(in the rows, 100 means zero)
A state moves one step at a time under one of 6 hidden systems, and each row is a state written as 18 numbers. Each run below is a few steps of one system.
path 1, j_704, 10 rows:
0:  78 100  87  95  95  67 100 100 105  68 135  83  79  95 102  96 102 120
1: 105  87  99 101 119 114 129  83  96  95  73 106  82  76 109  85 102  57
2:  70 111 110 109  90 103  75 118  77 123  77  83 119 110  86 102  88 109
3:  94 119 103 101 131  80 117  91 124  78 123 102 103 121  96 111  87 124
4:  94  73  94 102 106 115 114  73  97 115  93 122  98  64 100  98 118  96
5:  95 115 116  92  84 112  81 144  91 103  86 115 100 102  89  96  81  99
6: 104  93 127  86 110  85 121 102 118  97 125  78 103 127  94 114 101 111
7:  88  71  65 107  98 108  98  81  95  92 102 110  87  76 110 116 120  91
8: 110 114 105  96 101 120  82 119  88 106  85 121 103 117  97  86  87  78
9:  97 103 117 101  98  84 101  99 121 119 115  79 123 126  99 114 103 125
path 2, j_374 (10 x 18):
0: 112  66  67 102 131 123 134  64 129 102  97 111  72  66 126 115 117  68
1: 103  72 103 111  69 131  65 125  51 115  93 136 125  96  72 106  96  91
2:  91 142 110 107 112  79  88 121 136  97 103  87 123 167 115 121  83 113
3: 124  78  74  81 111 112 122  54 142 122 119  90  85  68 115 107 135 109
4: 117  89  93  93  66 121  71 124  53  87 113 146  93  87  81  70  97  80
5:  94 128 138 117  89  67 100 129 121  96  86  68 121 154 122 101  83  91
6: 100  88  55  92 110 101 108  58 127 111 105  57  79  68 108 119 127 116
7: 109  92  81 105 102 130  85  95  49  93 104 154  94  82  82  65  91  69
8:  86 121 153 129  82  65  98 129 115 115  83  91 146 139 107 101  84 109
9:  97 112  66  69 113  95 106  69 137  93 104  58  80  88  96 124 128 138
path 3, j_216:
0:  78 100 106 104 118  92 128  84 100 113  97  90  74  45 106  63  88  99
1:  76 113 133 113 101  84 113 117  79  86  77 108 110  74  68  87  74 122
2:  59 109 132  84 125  78 122  99 114  84  89  86  98 124 101 109 107 117
3:  69  72  95 100 134 118 124  98 102 108  91 106  76  72 106 118  93  83
4:  82  91 122 114 110 117  95 117  68 107  94 131 118 105  72 104  79 100
5:  85 109 119  88 112  95  99 106 129 103 105 116 116 142 110 123 111 119
6: 107  70  86  79 116 131 109  98 121 120 113 108  78  83 105 123 110  92
7: 116  83 110 107  85 115  88 124  72 106 123 122 111 105  79  97  80  89
8: 109 111 109  99  83  83  89 112 123  90  97 102 121 146 112 122 117 108
9: 110  80  65  81 108 121 100  80 115 108 108  83  77  92 110 115 120  87
path 4, j_737, 10 rows:
0: 107 102  78  85  84 124  76 101 108 129  96 118  83  90 130  74 120  73
1: 128 124 112 112  87  95  88 126  98 111 112  72 116 122  85  92  61  98
2:  99  90  95 108 107  68 115  55  98  75 123  83 112 111  97  99 129 114
3: 105 103  81  86  91 117  98  88 111 110  72 118  79  66 125  75 122  77
4: 106 120 124  97  93 106  91 129  83 126 101  77 106 110  75  84  65 102
5:  81 101 104 118 118  63 119  73 102  70 119  87 111 116  95 105 103 118
6:  98  90  86  90 105 119 113  78 113 105  66 118  87  66 116  96 129  84
7:  93 114 116  89  94 121  79 136  83 131 101 102 100 101  79  85  69 105
8:  90 102 117 118 117  66 122  96 109  71 121  90 114 127  92 116  88 119
9:  94  77  78  89 105 114 113  72 115 101  80 113  90  71 113 115 137  94
path 5, j_737:
0:  96  85  90 132 128  78 122  64 101  85 123  84 105 125 122 100 102  73
1: 107 104  74 112  81 115  86  74  96 120  56 112 117  73 107  96 128  94
2: 110 141 115  73 107 110  81 114  97 118 112 105 102 123  79  69  82 117
3: 105  92 123 124 107  67 137  87 124  94 126  83 108  93 105  98  88 112
4:  99  82  84  87  83 110 103  85  84  82  73 106  86  58  89  99 130  99
5:  80 115 121  74 106 114  86 130  88 114  99 105  81 120  99  75  85  83
6:  89 101 108 136 115  79 115 101 116 102 103  68 117 111 101 124  75 108
7:  94  84  74  97 113 113 101  62  87  89  88 123 102  82  87 111 130 108
8:  96 116 118  84  98 117  87 126 109 125  95 135 100 104 112  79  93  92
9: 109 107 116 109  96  84 107 119 119 100 113  69 112 109  85 122  78 126
path 6, j_400 (10 x 18):
0:  94 123  83  99  68  72  72 106 104  87 107  74 101 113 104  92 111 115
1: 117 110  95 102 106  98 118  86 118 111  82  65  89  95 118  89  97  75
2:  92  86  85 123  83 104  88  88  77 117  90  90 109  65  90  96 101 105
3:  78 135 108 107 102  79  98 106 102  79  75  97 102 106 100  90  93 111
4:  95  97 117  87 112 107 123  91 120 128  93  89  93  77 104  93 102 108
5:  90  91  91 106  96 106  96 112  78  93 109 104  91  71  78 101  79 105
6:  86 104 134  96  99  88 111 115  99  89  84 109 107 114 101  96 100  94
7:  88  88 100  85 110 110 107  98 123 117 105  95  93  92 105 124 110 113
8:  93  93  87 105 119 115 100 102  77  91 112 108  91 101  83  99  81  85
9:  95  99 123 107  93  94 102 104 105 101  97 127 120 113 109  98 110 101
path 7, j_400, 10 rows:
0: 117  88  84 134 118 122  81 103  98 127 135 107 139 147  92 137  74  97
1: 118 104  93 105 111  75 103  51  97  63 131 125 126 136  99  91 134 108
2: 137 122  70  61  86 127  80  95 131 110  99 127  81  98 118  83 129  97
3: 138 112  95 111  76 109  72 125  94 132 130  71 114 117  87  95  68  97
4: 111  91 107 124  79  51 115  77 100  68 113  72 114 115 111  91 119  93
5: 103 105  66  74  88 115  90  82 114  97  60  90  75  80 119 102 139  88
6:  90 120  85 121 100 118  71 117  85 144  94  79 108 100  96  91  65  94
7:  94 108 123 140 102  56 127  77 105  85 101  91 131  97  96  91  92 117
8:  96 105  92  59  98 108 110  83 108  85  75 108  75  66  92  91 136 115
9:  90 109 101  93  98 127  82 141  92 132 103  95  80  90  97  86  62  88
path 8, j_701 (10 x 18):
0: 122  87 104  98  97  79 129  92 108  55 108  96  74  98 118  85 110  64
1:  74  74  92  84  79 120  87 107  76 118  68  89  80  75 106  93 121  76
2:  72 127  84 128 110  95  75 105  82 103  89  78 116 128  94 103  75 102
3: 109  98 100 127 129  92 122  55 112  96  98 114 131  99  95 110 108 114
4: 103 108  90  73  99 122  96 102 120 115 105 132  84  65  94  89 105 125
5: 105 120 138  90  91  91  99 140 103 108 113  87 102 118  92  83  70 103
6: 100  75 105 109  91  70 122  88 108  78 115  74 101 105 107 113 115  98
7:  83  87  76  80 110 123  95  99  88  86  86 118  70  85 105 102 115  78
8:  80 106 113 115 100 111  81 119  88 136  86  97 121 116  97 102  81  96
9: 110 108  88 123 107  82 102  79 117  88 112  92 125 112  91 126 101 127
path 9, j_216, 10 rows:
0: 100 132  80  88 100 117  92  98 142 122  43  84 112  91 102 133 116 128
1:  97  84  90  92 130 111 103  77  80 125 162  89  84  88  78  76  83 110
2: 119 108 134 122  85  80 121 117 113  78  92 147 117  90 113  78  88  86
3:  84 102 108  56  80  97  89 112 111  99  68  67  95 105  86 128 132 130
4:  86  82  77 109 135 106 107  99  89  99 146  76  68 106 107  98  69  75
5: 113  89 114 142  91  98 112  89  86  96  66 134 138  92 101  98 100  81
6:  72 125  92  60  91 101  65 103 108 101  86 105 103 125  93 110 135 137
7: 110  99  92  99 130 119 118 105 126 132 133  81  72  94 116  95  65  80
8: 120  70 119 132  77  93 115  92  77  97  98 123 134  71  75 100 100 108
9:  85 127 106  57  88  86  77 116 106  65  95 108  91 142  98  99 125 116
path 10, j_704 (10 x 18):
0:  61  87 135  99  96  74 131 116 106  95  80  57  80  75 107 101  93 101
1:  64  87  91 103 127 102 113  96  66  66  85  83  78  93  80 112  90  86
2:  60  96 119 116 134  98 110  92  80 104  91 122 111 124 106  94  94  84
3:  77 111 105 109 123 108 104 101 123 109  75 119 125 103  94 136  97 130
4:  99  90  99  83 117 121 100 104 100 104 128 133  98  90  73 111  94 126
5: 105  75 128  98  84 103 108 123 107 107 112 128 104  96 110 102 102  92
6: 105  87 105  79  83 109  93 122 106  92  87  90  99 114  94 129 115 100
7: 100  82  82  90 110 109  89  98  95 100 135  94  88 126 105 110 102  81
8: 114  94  89 128  98 103  95  89 104 108  95 113 122 109 114 108 100  82
9: 112 125  91  88  91 105  79  96 108 107  93 106 116 114  91 101 115 120
path 11, j_701:
0:  67  63  94 126  77  87  76 100  45  95  91  66 123 124  85 124 117  86
1:  77 122  51 115 140 108  90  52 107  85  79 123 109 128 122 120 121  95
2: 118 103 106 102 127 147 107  94 115 158  87 125 119  76  84 105  79 110
3: 121 119 111  99  74  82  81 122 107 104 148 107 122 103  73  91  82 146
4: 127 106 122  73  95  74 130  94 134  61 108 100  82 120 117  85 122  87
5:  89  63  92  79  87 123 105 118  93 119  92  77  58  66 112  98 107  68
6:  78 107  89 125  90  96  68 122  55  86  95  91 110 122  84 100  73  89
7:  95 106  98 122 119  86 108  50 115  94  79 105 136 125 112 115 131 104
8: 104 105  73  82 123 135 101  91 126 127  98 114  81  62  94 106  96 115
9: 113 115 133 101  90  98  91 135  84 111 126 111 114 108  76  74  62 111
path 12, j_374, 10 rows:
0:  90 123  93 112  96 104  76  85  85 126  80  99 137  96  70 101  99 139
1: 100 135 109  86 127  89 108  81 115  94 126 117 104 117  91  75  94 128
2: 108  87 131  85  89  89 128  97 114 101 105 110  93  65  99  80 114 109
3:  90  97 109  79  81  96  95 133  78  75  93  85  79  96  79  97  93 100
4:  78  96 103 115 126  94 117 104 104  95  99  77  87 109 114 106  79  75
5:  85  76  83 121 108 112 105  80  96 110  86 107 112  76  94 126 108 104
6:  90 111 102  91 115 119  85 106  90 103  95 129 110 123  81 107 100 109
7: 107 108 123  96 110  98 111 108 133 119 117 105 109 113 106 105  90 113
8: 119  82  91  82  85 102 102  98 108  85 116 102  92  88  90 109 118 111
9:  97  95 104  86  94 106  92 119  88  92 102 109  85 114 106  88  98  72

Which system made each run below?
path 13, 2 rows:
0: 147 114  68 123  82 124  90 138 151 132 106  82  96  69 114 124  54 105
1: 100  85 124 119  90  66 104  79  35  78 105  52 124 120  59  82 101  97
 => j_400
path 14 (2 x 18):
0:  85 141  90 106  99  44  94  61 103  61 127 122  97 116 137  36 125 100
1: 103 131  98  83  87 114 115 108 137 123  26  74  75  40 119  84 101  96
 => j_216
path 15:
0: 119  57  87  78  94 146  90 106  89 113 114 129  93  86  81 120 113  91
1:  88 111 104 101  94  95  69 134  87  89 124 114 111 156 100 106  88  93
 => j_400
path 16, 2 rows:
0:  90  68 111  78 108  94 126  68  76  87 115  92  79  70  82  79 125 100
1:  66  98 105 109  95 103  97 131  91  99  71 107  80  90 125  92  87  64
 => j_704
path 17:
0:  98 115  99 122  80  83  82  97  88 118 118  98 125  86  81  85  85 135
1: 118 116 117  81 106  83 126  83 117  62  95 111  98 108  96  87 116 102
 => j_737
path 18 (2 x 18):
0:  93 115 114  90  80  90  86 102 132 132 119 136 110  95 131  74 119 120
1: 136 106  97  86  86 115 109 124 133 101  87  79  86  66  86 119  84 114
 => j_704
path 19 (2 x 18):
0: 103 126 107 101 124  87  93  70  82  90 133 119 129 137  70  86  98 126
1: 134 110 103  72  92  97 113  93 137  91 125 133  85  88 121  72 119  99
 => j_400
path 20 (2 x 18):
0:  98  84 110 115 107  85 143 114 105  61  96 103  68  57 108  94  72  78
1:  69  80 129  86  97 104 103  98  56  99  58  86 104 107  79  96 121  84
 => j_704
path 21:
0: 103  73  98  98  78 103  99 102 116 137 109  75 102  74 106 113 114 113
1: 112 114  69  96 101 108  77 108  79  65 106 116  88 114  90  96  93  90
 => j_374
path 22 (2 x 18):
0:  53 111  97  84  78  58  80  83 119 110 109  91  91 114 151  69 147 106
1: 140 129  73 107 121 128 114 105 122 107  66  66  77  70  97  98  58  76
 => j_737
path 23:
0: 130  89 119  91  56  93  88 119 101 131 135  92  91  93 127  48 102  69
1: 119 122  75 122  58  68  83 107  99  67  84  55 100 101 109  96  98  93
 => j_374
path 24:
0:  79 115  57 124  91 120  53 111  69 111  86 120 112  90  88 104  80 106
1: 116 138 122 110 116  85 103  70 115 104  88 103 145 144  91  97 106 118
 => j_701
path 25, 2 rows:
0: 124 105 122 127  76 104 100 146  85  53  77 173 117 102  97  96  73  72
1:  83  95 130  53  83  87  90 113 125 118  97  50 111 151 101 136 148 130
 => j_737
path 26, 2 rows:
0: 117 117  80 105  88  78  93  89 109  60 109  98 107 120  99 110 113 112
1: 108 100  84  80 110 117  99  73 109 121 102 105  86  96 118  77 124  82
 => j_704
path 27:
0:  81 104 101 100 111 127  98 109  75 102  45  97 104  79  66 118  89 105
1:  67 103 126  94 124  86  99 113  90  96 141 113 104 133  85  95  80 119
 => j_704
path 28, 2 rows:
0: 115 117 137  87 113  87 129 120 139  96 119 105  99 104  96 100  76 123
1: 103  62 106  77  87  94 119  98  98  78 119  89  79  85  90 112 126 100
 => j_374
path 29, 2 rows:
0: 109 113 121 103 105  87  98  95 118 111 133 119 140 114  67 115  93 162
1: 125 101 102  60 114  94 120  89 107  64 139 107  61  99  94  74 109  94
 => j_400
path 30, 2 rows:
0: 131  95  86  94 108  95 119  89 103  61 131 109  86  83  74 104  94 114
1:  92  73 117  89  76 104 102  97  81 114  92 116  93  88 118  69 130  68
 => j_704
path 31, 2 rows:
0: 100  80 106  94 143 114 124  47  81 109 112  98 111 111  73  99 116 101
1:  80  98 103 100  88 104  88 120 101 102 108 158  92  88 127  77 106  88
 => j_216
path 32:
0:  37  80  94 108 148 125 119  90 109 120  65 122 103  67  97 144 100 119
1: 106  93 119  89 132 144 103 117  90 106 102 150 122 109  47 133  78 127
 => j_374
path 33:
0: 100  82 128  57  83 110  93 100  72 103  86  83 113 118  60 110 137 119
1:  81 118  88  90 123 103  94 132 125 101 135 107  64 105 121  90  63  94
 => j_374
